(in the rows, 128 means zero)
Each path is a new rotation, seen through one point. The rows after it are directions, each followed by how far the rotation turns it, in deg/step (0 if it stays put).
Each turn is a multiple of 5 degrees from 10 to 175, or 0.
Each row of a path follows its step; steps can be skipped.
Path 1:
step 9: [131 137 137 129 128 124 123 131 139 139 125 126 137 136 128 131 131 130
 142 134 133 121 135 116 129 126 133 129 123 135 120 121 128 115 130 130
 125 127 123 127 130 130 130 123 119 126 149 123 130 139 122 142 139 137
 132 126 122]
step 13: [125 117 131 139 122 127 130 135 130 120 112 116 120 128 126 124 129 118
 119 135 134 134 134 126 127 132 134 131 129 127 124 115 127 132 125 131
 143 132 128 124 135 124 127 138 114 121 129 133 118 120 115 128 128 120
 126 128 121]
step 14: [121 125 134 121 120 125 118 121 115 135 119 128 136 127 123 134 124 116
 127 133 125 135 137 129 140 136 132 134 120 128 122 121 132 131 117 123
 126 119 122 122 127 123 126 132 130 118 133 132 131 129 121 117 145 121
 136 128 128]
step 15: [125 124 125 124 128 115 133 133 134 120 111 132 131 132 135 139 130 119
 128 128 133 130 136 113 124 126 129 130 123 126 125 118 132 128 137 141
 122 134 126 132 129 119 124 137 135 127 146 121 130 135 124 125 139 131
 138 131 120]
step 21: [124 127 125 123 129 121 127 134 130 124 116 129 122 134 132 128 140 142
 138 128 129 125 126 117 135 121 135 124 124 127 117 125 140 131 132 128
 125 125 123 124 133 131 132 141 119 118 140 142 126 138 121 120 137 133
 139 127 130]
step 25: [125 132 133 138 131 117 126 123 134 121 124 122 130 118 134 136 119 111
 129 132 132 136 139 118 134 131 136 145 129 118 126 119 131 130 127 131
 138 130 119 124 136 132 127 124 128 134 140 127 131 122 125 130 136 134
 122 119 120]
step 28: [130 122 130 123 126 124 138 129 137 123 121 134 133 118 132 127 131 124
 132 134 134 125 140 116 116 134 135 141 128 120 117 120 134 125 137 121
 131 127 124 130 137 132 130 135 122 135 138 135 140 124 116 138 122 123
 128 133 124]
step 31: [123 123 137 125 129 123 133 135 126 128 119 117 128 121 131 119 125 126
 132 139 128 130 130 118 130 125 137 129 132 126 129 116 129 131 136 123
 133 125 132 125 145 131 128 133 134 126 141 138 137 117 118 114 130 125
 138 115 126]
step 35: [136 132 136 131 126 127 121 121 131 118 122 138 129 128 128 137 135 117
 131 130 131 119 130 114 126 132 129 139 118 135 119 132 128 116 126 127
 134 128 121 123 126 122 125 125 130 121 128 127 130 123 133 131 143 125
 126 123 104]
Directions:
[127 125 128 130 126 130 128 128 128 127 129 126 127 128 128 128 125 129
 125 129 127 126 131 129 127 127 127 125 127 132 127 125 124 125 127 129
 129 131 128 126 126 128 129 126 126 129 127 128 124 129 128 130 129 126
 125 128 129]
110
[129 130 126 129 127 130 126 126 127 127 127 127 127 128 125 126 126 127
 125 128 127 128 128 129 127 131 125 127 129 129 127 128 130 129 129 130
 130 124 129 129 126 129 132 127 127 128 129 130 129 130 132 128 130 126
 132 128 127]
115
[129 131 126 129 127 129 131 128 126 129 128 129 128 129 128 131 130 127
 128 132 125 128 129 127 132 124 130 127 131 127 128 128 127 128 126 128
 132 130 127 131 127 127 130 128 128 127 130 127 129 127 128 129 128 125
 129 128 131]
60
[130 129 131 128 128 126 129 128 129 129 128 130 128 128 124 129 131 129
 125 131 130 127 127 131 126 129 128 128 124 130 129 126 127 128 129 127
 127 126 131 131 130 128 128 125 127 126 128 126 128 127 126 130 128 126
 129 128 129]
170
[128 125 130 127 127 129 126 130 127 128 127 130 128 128 130 128 128 129
 128 130 128 127 129 125 127 127 129 127 127 128 128 129 125 128 130 131
 129 127 132 128 129 127 128 129 133 127 125 130 131 128 131 125 128 126
 129 130 129]
25
Path 2:
step 3: [127 124 114 124 128 126 133 126 127 123 128 131 134 129 126 121 129 124
 127 140 129 124 134 134 134 129 116 124 127 117 121 129 137 129 136 149
 135 142 128 133 141 137 138 120 127 131 129 129 133 130 130 134 129 117
 126 127 132]
step 9: [135 127 124 137 126 136 124 136 124 129 129 110 131 133 128 125 117 120
 114 130 135 128 122 118 129 125 121 132 127 137 128 124 129 131 122 128
 121 132 127 129 115 130 120 142 126 130 132 131 129 132 136 120 114 115
 128 128 131]
step 14: [125 133 121 129 127 131 125 129 134 129 124 118 134 134 124 135 118 125
 118 112 132 132 136 112 124 121 120 131 134 127 136 131 130 124 121 132
 127 123 117 126 135 126 128 127 124 123 135 122 111 131 125 132 131 114
 129 131 135]
step 23: [120 133 144 126 129 126 125 120 124 123 119 118 126 140 133 130 133 131
 121 127 123 137 135 134 131 137 136 122 128 126 129 118 135 136 124 121
 128 133 111 129 120 117 132 119 130 119 124 124 127 119 129 118 133 121
 123 128 127]
step 25: [128 112 126 124 136 125 132 124 122 121 127 129 138 130 124 136 130 120
 119 117 127 111 121 131 138 125 124 132 123 121 134 134 137 126 129 122
 137 125 133 115 133 123 132 128 125 137 133 128 144 126 128 131 131 127
 122 126 123]
step 26: [128 131 121 127 123 138 138 132 122 138 135 116 123 143 139 121 132 121
 117 124 131 120 127 130 127 128 120 130 132 118 122 128 135 128 133 130
 133 121 125 135 137 136 128 132 127 131 137 119 127 134 132 123 134 125
 142 121 135]
step 28: [129 131 126 131 126 126 126 136 123 129 127 140 125 135 121 130 126 136
 128 121 125 132 133 128 139 133 143 123 127 115 130 130 132 138 138 113
 113 122 115 135 127 124 133 117 126 125 125 125 129 127 124 123 118 135
 121 126 129]
step 29: [131 135 125 129 124 123 112 129 129 122 131 124 131 122 122 130 131 140
 129 119 131 119 119 141 134 116 126 131 118 131 136 126 132 128 136 127
 132 131 126 137 131 120 132 124 112 137 135 127 130 134 129 139 135 136
 128 121 126]
step 37: [133 118 131 127 125 132 126 130 142 122 114 124 135 131 125 141 124 128
 121 122 137 124 133 128 128 118 128 118 132 120 125 132 140 122 133 137
 121 127 136 124 134 124 114 123 136 123 132 121 132 123 128 129 113 127
 124 125 131]
Directions:
[128 126 128 126 128 130 131 127 127 129 126 128 130 130 127 129 130 127
 128 130 126 130 129 127 127 127 126 130 124 128 128 127 126 128 128 126
 134 129 127 129 129 128 127 124 127 126 130 125 127 125 126 129 128 125
 129 131 129]
35
[130 130 127 127 126 129 128 127 127 129 128 130 125 130 131 128 131 129
 128 129 128 129 129 131 128 124 130 132 126 127 130 129 128 127 128 131
 128 125 129 130 129 128 127 131 130 129 125 127 127 127 127 129 124 131
 131 128 128]
160
[130 127 129 129 127 128 130 124 128 126 129 131 130 130 127 129 129 127
 128 127 128 127 129 129 126 128 130 128 129 129 128 132 128 131 128 129
 127 132 131 123 130 126 128 124 129 129 127 130 130 128 128 126 127 129
 130 131 127]
145
[131 128 127 130 131 129 130 132 129 125 128 128 129 129 129 133 129 127
 129 128 129 126 126 130 129 128 129 127 127 126 129 127 126 128 129 131
 128 129 128 131 129 128 128 130 127 127 130 130 127 127 128 126 130 128
 127 130 123]
85
[129 128 130 129 127 128 126 129 128 126 130 127 126 130 127 128 129 127
 125 133 129 130 127 126 129 128 127 131 130 125 126 128 126 131 124 131
 128 124 128 127 126 128 129 125 130 127 130 127 127 129 128 127 128 127
 130 128 127]
80
Path 3:
step 0: [134 121 127 125 145 122 139 122 139 122 135 122 108 123 129 128 132 118
 119 124 133 134 138 124 129 134 131 127 141 129 137 124 122 116 120 122
 126 124 129 124 128 130 133 134 136 122 127 124 126 120 135 127 129 136
 128 135 118]
step 3: [121 136 126 133 131 121 132 129 121 121 126 131 135 122 123 125 132 133
 131 121 126 139 122 123 127 122 122 139 133 133 129 139 136 126 126 125
 125 139 130 139 126 139 129 148 134 129 127 113 125 116 132 143 132 133
 133 132 129]
step 7: [116 116 130 122 133 123 135 127 123 130 122 131 120 118 116 133 124 135
 141 129 127 121 135 131 127 136 122 142 133 124 128 124 123 135 122 140
 118 125 131 125 122 121 110 127 127 131 138 131 133 119 126 128 127 119
 137 123 127]
step 8: [121 139 122 117 127 118 131 146 138 134 136 118 135 129 127 118 128 127
 133 127 127 130 128 131 110 137 135 140 133 128 131 120 124 136 125 130
 123 136 133 139 126 128 124 129 135 120 130 131 130 123 127 117 136 124
 125 123 128]
step 9: [131 123 142 124 122 122 130 120 127 127 133 122 131 131 123 115 128 130
 135 113 127 145 124 120 116 120 125 129 131 121 115 129 121 134 125 130
 124 132 130 122 127 129 125 131 109 120 139 130 137 128 125 119 132 126
 130 138 126]
step 12: [129 118 131 124 127 127 125 126 120 139 129 129 131 127 123 129 123 143
 120 128 134 132 133 134 123 134 131 129 136 119 130 130 132 118 130 125
 117 129 120 124 135 141 124 130 134 130 141 120 132 135 126 126 115 130
 111 121 113]
step 24: [132 123 132 111 134 123 120 131 115 129 131 119 121 127 134 135 128 138
 139 146 132 120 125 138 130 131 121 127 123 124 122 120 124 133 136 121
 133 129 128 130 143 128 127 133 125 119 122 123 121 128 117 122 135 119
 126 127 125]
step 31: [119 124 133 125 125 133 122 129 138 139 127 130 126 127 128 136 133 136
 121 129 137 135 138 133 124 126 130 121 125 148 123 137 123 122 134 114
 123 123 133 128 125 127 129 142 149 130 127 132 119 127 130 125 120 129
 125 127 136]
step 35: [125 123 119 123 125 119 137 130 134 130 130 134 114 131 130 131 131 128
 123 119 134 137 116 115 124 128 124 131 130 130 135 124 129 120 115 141
 133 140 137 133 132 142 126 134 135 124 124 133 125 117 124 141 123 125
 131 135 121]
Directions:
[129 125 128 130 130 128 127 129 129 129 129 126 128 127 127 129 130 126
 127 128 131 129 129 127 128 128 128 130 126 128 129 130 124 133 128 128
 129 127 129 128 129 126 129 128 129 131 129 126 126 129 128 125 130 124
 128 128 125]
45
[128 126 129 128 129 124 128 131 128 127 132 127 128 126 125 127 128 126
 128 126 128 131 129 129 128 126 131 128 128 128 129 128 129 126 126 128
 125 126 131 129 125 127 128 131 127 129 126 129 128 125 128 132 126 126
 129 126 128]
10
[129 127 132 129 130 130 130 129 127 127 130 126 129 131 126 127 125 128
 128 129 129 128 128 130 126 128 129 124 126 124 129 126 131 129 128 125
 127 127 128 127 131 130 129 126 130 129 130 130 129 127 126 127 129 129
 131 128 125]
25
[128 131 126 131 126 130 125 129 128 125 131 129 128 129 126 126 132 127
 129 130 129 126 126 130 125 129 129 129 127 127 126 130 130 127 128 127
 127 127 127 129 126 125 130 129 127 126 126 131 128 128 129 125 127 126
 128 131 128]
155
[128 126 126 128 130 130 127 126 131 127 132 131 129 130 128 130 124 128
 130 128 127 125 128 128 126 129 128 129 126 129 128 127 124 126 126 130
 128 127 129 129 129 130 128 127 126 124 129 128 125 127 126 128 130 126
 129 126 129]
40
[127 128 129 128 128 127 132 130 132 128 127 129 132 128 129 128 130 126
 129 128 127 129 125 130 125 130 128 126 127 128 126 128 128 130 129 131
 129 129 129 128 127 127 127 126 126 128 129 125 127 126 126 131 127 128
 127 133 126]
55
[131 131 129 128 128 126 126 125 128 128 130 129 128 125 126 128 130 128
 127 128 129 130 125 126 127 127 126 128 129 129 128 125 128 127 126 130
 129 125 123 128 129 131 130 130 128 128 130 126 129 127 126 127 127 128
 129 128 125]
125
Path 4:
step 1: [127 127 126 143 135 134 129 122 119 118 122 132 129 135 128 128 119 131
 127 128 132 125 124 126 130 127 124 126 137 132 125 134 124 126 132 131
 122 125 119 132 133 134 119 117 137 131 130 126 126 127 114 144 128 126
 119 129 134]
step 2: [131 133 124 135 141 135 132 125 139 126 128 140 120 128 119 131 127 132
 118 134 129 135 122 116 118 119 123 130 134 122 124 128 127 131 128 126
 117 122 121 126 126 133 128 130 129 130 128 123 135 138 132 128 135 118
 125 123 128]
step 3: [125 127 126 129 128 132 128 134 132 129 144 126 132 126 129 137 130 123
 120 127 121 133 126 121 130 132 132 126 132 126 129 133 123 125 118 143
 123 125 115 135 117 131 123 133 142 130 129 119 132 136 119 131 130 135
 128 127 128]
step 5: [123 133 124 129 125 130 123 132 130 127 131 132 119 120 127 133 130 133
 123 128 127 128 114 130 130 127 135 124 127 126 112 131 119 127 118 134
 120 120 126 134 124 132 128 133 124 139 129 141 132 121 137 124 126 129
 118 135 121]
step 11: [131 124 112 132 122 129 131 131 132 129 133 129 127 137 124 128 125 141
 120 137 128 126 130 122 121 136 126 128 133 127 127 122 135 120 136 126
 130 122 113 124 124 135 125 126 132 125 118 131 131 135 118 132 129 125
 132 132 135]
step 15: [124 141 120 119 127 140 132 134 136 130 133 126 137 119 136 137 138 131
 126 122 126 132 129 132 126 126 132 122 131 126 120 130 126 132 128 128
 118 124 122 130 127 124 137 133 127 129 135 127 139 129 116 128 132 129
 125 125 119]
step 18: [132 132 119 136 130 122 119 133 132 134 126 131 122 115 126 138 133 121
 121 132 129 132 131 135 128 135 136 113 126 127 123 137 124 124 140 119
 122 131 121 126 134 123 126 125 135 129 131 131 125 128 122 129 121 133
 128 130 130]
step 29: [133 128 128 140 118 130 126 129 129 119 118 140 123 123 124 124 131 123
 120 130 126 124 129 118 137 132 124 123 134 131 131 124 129 129 133 120
 128 135 120 130 135 136 133 132 126 121 116 122 133 123 129 133 138 116
 130 124 121]
step 34: [126 135 140 127 133 132 136 134 140 130 128 134 122 137 126 132 131 134
 125 133 125 131 123 123 124 131 133 132 137 121 119 135 124 123 130 130
 114 127 123 137 127 127 123 129 123 128 133 118 132 135 131 130 129 119
 124 136 141]
Directions:
[130 128 128 127 127 126 128 126 126 129 128 128 125 125 127 129 126 129
 129 126 129 130 127 126 130 123 130 127 130 130 128 126 130 128 127 129
 130 126 127 131 126 129 129 128 132 127 127 128 126 130 130 126 127 130
 125 128 129]
20
[131 125 127 125 127 129 127 130 128 126 128 130 131 129 130 129 126 131
 130 124 129 128 128 128 129 128 124 127 131 128 130 126 127 130 129 129
 126 128 128 127 130 128 129 127 130 127 127 131 128 129 128 126 125 125
 131 129 126]
25
[127 127 127 127 129 126 129 127 128 127 125 127 126 127 129 127 126 130
 126 129 128 127 126 128 127 130 127 129 129 125 128 124 129 129 129 126
 126 127 126 124 128 132 127 128 128 130 129 132 130 125 129 129 128 131
 126 125 127]
115
[128 130 129 127 125 124 129 129 124 126 130 128 128 130 128 125 126 128
 129 126 126 128 130 128 126 125 127 125 130 128 126 130 129 128 127 126
 126 129 128 128 127 128 132 129 126 132 128 128 128 125 126 127 128 127
 129 125 127]
45
[130 128 124 127 127 128 127 126 126 127 129 128 127 130 124 130 127 127
 124 128 131 128 129 129 128 128 126 128 131 125 129 129 129 125 126 131
 129 129 129 128 129 128 127 128 127 128 129 126 126 126 129 129 131 128
 130 127 126]
40
[126 126 128 125 127 126 128 125 129 126 131 128 127 128 129 126 131 128
 127 129 126 128 128 125 127 127 131 127 131 127 132 127 126 129 129 131
 127 129 126 127 128 128 131 126 126 126 129 125 131 129 130 128 127 127
 129 128 132]
80
[130 129 126 129 131 127 129 130 128 128 128 129 130 130 125 126 129 128
 127 129 124 125 128 130 130 125 124 130 130 130 129 129 128 127 131 130
 128 129 127 125 126 128 127 129 127 128 126 127 129 129 128 127 125 131
 124 128 129]
35
